T: rows in 3 groups, each row roughly a mix of its group's directions
T (102 x 10)
[[ -6.8 -30.1   0.1 -11.4 -11.8  17.3  13.9  17.2  -3.2  36.2]
 [ -3.6  -1.8  -7.1  -1.7 -17.0  -8.4  -0.3 -45.9  14.6 -24.0]
 [  8.6   4.5 -25.6  -4.5  16.1   3.7 -31.5 -11.4 -31.6  12.7]
 [  1.5  -3.5   3.3 -23.8   9.0 -20.5   9.9 -24.9  38.9   0.2]
 [-10.2  15.0  -1.2  14.4 -16.7  25.2 -17.9  33.3 -20.0  -6.6]
 [-30.5  15.8  28.4 -16.1  -7.6 -20.1 -21.8   3.9   7.0   9.1]
 [ 19.0  13.0   0.4  33.4 -11.5 -25.7   4.4  -3.9 -22.7 -18.4]
 [ -3.2 -20.4  17.1 -15.3 -13.5 -30.2 -29.5   3.9 -19.6  -2.3]
 [ 12.2 -18.9 -20.8   4.4 -29.0  -3.5  26.2 -24.3   6.7 -13.9]
 [ 14.3  21.2  -6.0 -19.3   2.5  23.5  15.3 -20.4  -7.5  31.6]
 [ 18.5   0.4   5.3 -29.7 -31.2 -11.3  27.0  11.4  10.2   3.9]
 [ -4.9   9.0   1.0  -6.3  26.7   4.9  -6.2 -34.1  34.8  -5.7]
 [  8.9  22.5   1.0  18.5 -16.4 -38.2   7.2  13.3  -7.9 -19.4]
 [  8.7  18.1   1.5  -0.7  34.6 -26.6  -5.3  20.6 -14.5 -18.8]
 [ 11.3   0.7  -1.0  21.9 -25.1  13.0  41.8   6.2  -7.9   8.2]
 [ -1.5  -4.0  13.6 -21.2 -22.5 -10.4  19.0  -2.4  37.5 -17.1]
 [ 16.5  29.6 -12.1  12.5  33.3   1.1  -7.4  12.9   6.0 -22.6]
 [-23.1  30.8  25.3 -18.4   9.3   4.6   2.0 -13.7  22.8  -7.2]
 [ -3.3 -14.2   8.5  -5.1 -42.1 -30.8  11.6  -3.0 -11.1  -5.6]
 [  7.6  17.7  -2.5  14.4  32.2  17.4  -5.4  32.5   0.9  17.8]
 [ -7.2  -1.3  -6.2  28.2 -20.7  43.0  -0.8   4.0   8.5   8.9]
 [ 15.1  -8.9 -11.8 -22.6  13.2 -35.5  16.7 -23.1   1.6  10.9]
 [ 12.6   0.1 -32.4  22.8 -17.2  -8.9  20.5  23.0  -8.2 -14.2]
 [-15.9  -1.4  24.7  -7.1 -26.3 -34.1 -15.7  11.4  -9.0   9.7]
 [  4.1 -18.7  -1.2   3.5  22.4  -6.8 -19.5 -14.1  41.2  10.8]
 [ 11.7 -22.3  -6.1  11.4 -11.3 -21.6   3.2  30.0 -25.2  19.7]
 [  2.1   1.3  -0.2  -4.4  24.3 -24.6 -10.4 -13.2 -33.8 -26.1]
 [ 20.9  21.9  -6.1   1.9   4.7  16.7   6.5  27.9 -30.8  17.3]
 [ 33.6  -6.3 -13.9  26.2 -11.3  28.5   9.0   9.4 -13.0   1.0]
 [-21.8  17.2   1.1 -27.2  -9.1   3.8  39.9  10.1  -1.5  -4.5]
 [-25.2   9.8 -17.7  18.0  -0.4 -35.5  15.3  -7.8  -9.1  18.1]
 [ -3.3  -7.6  10.7  -1.4 -40.9 -20.5  -8.0 -26.7  12.4 -10.6]
 [-18.8  10.9 -20.2  -2.8 -32.7  26.2 -21.8  -1.4 -12.0  -7.6]
 [ -1.6  -1.0  -9.9 -26.0   3.8 -20.4 -10.0 -36.3 -18.3 -19.2]
 [-16.4  26.7   9.7  10.9 -27.4 -14.6  15.8 -24.3  15.5  -9.5]
 [  7.1  14.9  35.3   8.8   4.5 -21.4 -32.1   8.4  -6.9  10.2]
 [ 19.9 -13.8  -8.5  19.3  -2.7  35.6  25.1 -16.4 -10.6   2.9]
 [ 12.5 -27.2  -1.5  38.7  -7.9   2.1   8.5  26.0   1.1 -10.5]
 [ 14.7  11.8  18.2  17.6  27.0   0.6   8.7  37.6   7.4   7.8]
 [-14.8 -11.9  22.5  -5.5  -5.2 -44.1 -20.4   3.7   3.5  -3.9]
 [-14.8  29.8 -15.6 -22.1  15.7 -10.1 -27.7  -4.3   4.5 -18.4]
 [-16.5   8.1 -13.2 -41.8 -15.1 -10.2  23.1   5.6  -5.4 -11.7]
 [ 13.5 -11.0 -23.7  -4.7  22.9   1.3  19.3  35.1 -17.5   2.2]
 [  4.2   5.0  26.5 -21.4 -13.3   6.0  -5.5  41.9  11.1   1.9]
 [ -4.9  10.9  28.5 -26.9   7.0  32.5 -12.9   0.7  15.8 -11.1]
 [ -5.4 -31.0 -17.9  39.9  12.1  14.8   5.0  -5.4  -1.7  -0.4]
 [ 13.7  -9.1  13.9  29.7  13.5   6.3 -28.6 -22.2  19.1   9.0]
 [ 16.9  14.4  -8.2  -4.4   5.5  36.7   1.8 -27.9  24.2   1.4]
 [-14.8  -8.2  -6.1 -35.0  37.1  -0.3 -15.5   8.6  -7.5  -5.0]
 [ 13.4  15.9  -6.7  -7.9 -27.4  28.7  11.5 -14.7   0.8 -29.4]
 [  8.7  21.1 -23.3  18.6  25.7   2.3  18.1 -17.3  -6.2 -24.2]
 [  0.1 -34.4   1.5 -24.7   3.2  20.1   5.9  21.7 -13.8  20.4]
 [ 23.9 -33.8 -32.4  -6.4 -16.3  -5.4   6.0   7.0   9.8  -6.7]
 [ -1.3 -31.0  -8.2  19.6   0.1 -27.1  27.2  -1.5  17.5  11.1]
 [ 12.0   3.3  -5.8   9.8 -29.3   9.5   1.8 -15.5  42.7  -5.0]
 [ 24.2  13.2 -20.1 -34.4 -10.2  14.8   5.9   4.0  21.0 -12.8]
 [ -4.8  -8.7  13.7   4.7   3.3   4.0   7.0  -8.4  51.9 -13.3]
 [ -2.8 -22.9  18.4  -3.8 -33.7  25.9   1.4 -20.3 -11.0  10.2]
 [ -1.4 -11.8  33.2   1.8 -18.5 -39.6  -7.7   9.2   5.1   0.7]
 [ 24.3  -4.3  10.6  13.3  20.8  -4.5  14.4  20.3 -28.0  23.9]
 [  2.8  -3.6   6.0  39.8  28.4  21.0 -10.1  -5.3   6.4  16.4]
 [  2.5 -26.8  -3.6   8.5 -15.6   1.8  37.6  13.5  25.3  -5.9]
 [ 15.5  -5.6 -25.1   9.4  -7.3  37.3  29.4  -4.6   0.8  -1.3]
 [-13.4   6.6 -25.2 -11.0  47.5  -2.0   0.0   8.3  -4.0   1.8]
 [ 24.8  17.9  23.2   9.5  -8.4  -6.3 -37.8   7.6  -7.6 -10.3]
 [ 22.0  25.7 -16.3  -3.7   2.9 -12.1  13.5  38.8   6.9  -3.5]
 [  7.8 -18.5 -30.9  13.0 -27.1  -6.9  26.2   3.1   0.2  17.9]
 [ 19.8 -27.9 -28.1 -10.4 -22.0 -19.0 -12.6   2.2 -11.8 -10.9]
 [  0.9 -12.7  15.7 -12.4 -41.9 -28.2   4.0   9.2  -6.1  -9.0]
 [ -4.1  12.2   3.4  -7.0  19.9 -33.8  -4.3  39.3   0.9   1.1]
 [-11.5 -12.5  26.7  -8.2  -9.3 -21.3  -4.9  36.4 -16.3  10.2]
 [  4.7  19.8 -19.5 -14.9   5.0   2.8 -29.1  -3.7 -37.4  -3.9]
 [ 11.4  31.9   3.2   9.9  12.9   4.5  27.4  17.0 -14.4 -25.3]
 [  3.9   0.2 -10.9 -13.2  -2.7  15.3  34.0  22.9  30.7 -12.2]
 [ 29.8  23.2   3.1   2.7  24.2  -1.1   7.7  30.5 -16.9   4.8]
 [-28.4  15.8   8.7   7.7  -5.8 -26.9   8.1  19.6  -8.9  29.2]
 [ 14.7 -21.6 -19.6   7.8   7.3  19.1  30.0 -13.5 -26.1  -4.2]
 [  7.2 -15.8   0.4  21.2 -20.3 -34.4 -16.8 -14.0 -22.2   1.7]
 [ 14.7  11.1  -1.7  39.6  21.5  22.1   8.8  18.8   1.0  -5.3]
 [ 16.7 -17.2  -9.6  33.3  -1.8  20.6  17.1 -14.9 -23.9   6.1]
 [ 23.5  -3.8  -5.4   5.5  23.4  22.0  14.9  28.7 -24.9  -2.4]
 [  8.9  16.5  -1.2 -14.7  -5.2  -0.4  11.5  26.8  37.7  21.4]
 [-26.3 -12.2  35.1  -4.2  13.9   6.6 -20.5 -19.4  13.9   2.9]
 [  6.8  -2.1   7.3  12.8 -12.9 -11.7   5.9  32.6 -25.4 -31.8]
 [ 21.1   5.2  15.4  16.7  -7.8 -11.5 -30.4  28.1  -6.3 -19.9]
 [ -3.6  -3.5  -1.2   7.7  26.3   0.9 -26.9 -37.6 -18.4  -8.2]
 [ 26.6 -10.8   5.6  -8.1 -30.5 -27.2  -6.0  13.3 -21.3   7.9]
 [  5.7   3.9  16.0 -22.1 -32.2  -8.3  20.7   3.3  24.5 -19.7]
 [ 29.0  30.3  22.6 -21.2 -16.5  -1.7  -6.8  15.3   6.9  -1.1]
 [-11.8  12.1   4.2 -36.5 -27.3 -13.6 -10.2  16.2  15.9 -11.6]
 [  2.2  -4.5  22.5   6.2  15.4  39.4 -20.3  -3.3  -6.4  22.3]
 [ 23.0  16.9 -12.9 -11.7 -27.2  31.6  12.2   1.8   9.8  14.8]
 [-17.4  -5.3   1.4  19.2 -22.9  31.1  -4.6 -11.2  24.1 -20.1]
 [-11.2  34.6  -5.0  -4.8  17.0  23.2 -24.2   3.3  22.8  -3.0]
 [  1.0 -15.2  17.0  20.6  25.8  -1.5  -1.7   8.5 -30.4  26.7]
 [ -6.7  -5.7  40.2   3.4 -17.3 -28.5  10.2  -5.6   1.2  19.4]
 [ -4.2  -4.8 -16.9  -2.9 -19.8  28.7 -10.1 -32.5 -20.3  14.1]
 [ 30.8  13.1  11.7  -2.5 -19.4   2.3 -17.0  17.6  16.6 -28.3]
 [ 20.3 -17.5   6.0  -4.3 -14.8  -3.3  -8.4  45.4   0.5  13.7]
 [ 11.1  13.3 -27.3 -22.2 -32.7  20.0   0.5 -16.6  -5.0   4.7]
 [-13.3  -4.7 -13.8 -14.1  -5.0 -13.2   5.8  -4.6  40.1  29.6]
 [ -7.9 -21.4   7.4  -7.5 -39.2  11.9   8.1   2.1   8.5  29.6]]

one row of each group, then the others: which group is each in?
[ -9.3  14.6  -9.0  23.3  17.0  -3.2  31.5  -0.1 -32.0   9.5]
<40>
[  4.0  -0.1 -11.1  -9.7   4.7  25.1  24.1  -4.4  42.2  -7.5]
<9>
[  7.3 -18.2  35.9  10.7   2.6  25.9   0.6 -10.1 -22.8  15.5]
<97>

[ 14.2 -17.2  23.7 -13.8  -4.0   3.9  20.0 -29.0  27.0   8.5]
<97>
[ 26.6  -6.7  -8.1 -25.4   3.4 -15.3  -9.5  -6.3   5.9  38.1]
<9>
[ -7.3  -1.4  -0.8 -11.3 -50.1  10.5  -2.1  21.2  -6.2  -5.3]
<97>
[ -7.7  12.2  -8.4 -12.2  22.4  -3.9 -27.0 -22.3 -33.3  -6.9]
<97>
[-14.0   8.8   7.3   0.6  17.3  -5.4 -24.8 -11.0 -18.9 -39.7]
<97>
[  9.3  -7.0  29.3 -11.9 -21.8 -23.6  -4.6 -19.1  27.3   4.7]
<9>
[  5.9  13.8  29.1  28.1  -0.9  22.7  -8.9 -18.4  19.9 -11.9]
<9>
[-16.8 -35.1 -11.3 -24.4  -1.6   2.6   4.3  10.1   0.5  31.0]
<40>
[ 21.4   4.7   4.8  38.9 -16.7 -16.3  -0.2 -10.9 -23.8  -9.2]
<40>
[-0.9 19.2  0.4  5.6 15.4 24.1 20.5 35.0  7.8 20.1]
<40>
[  0.0  10.8 -34.8   9.4  12.7   1.4  39.4  10.1   8.9   2.5]
<40>
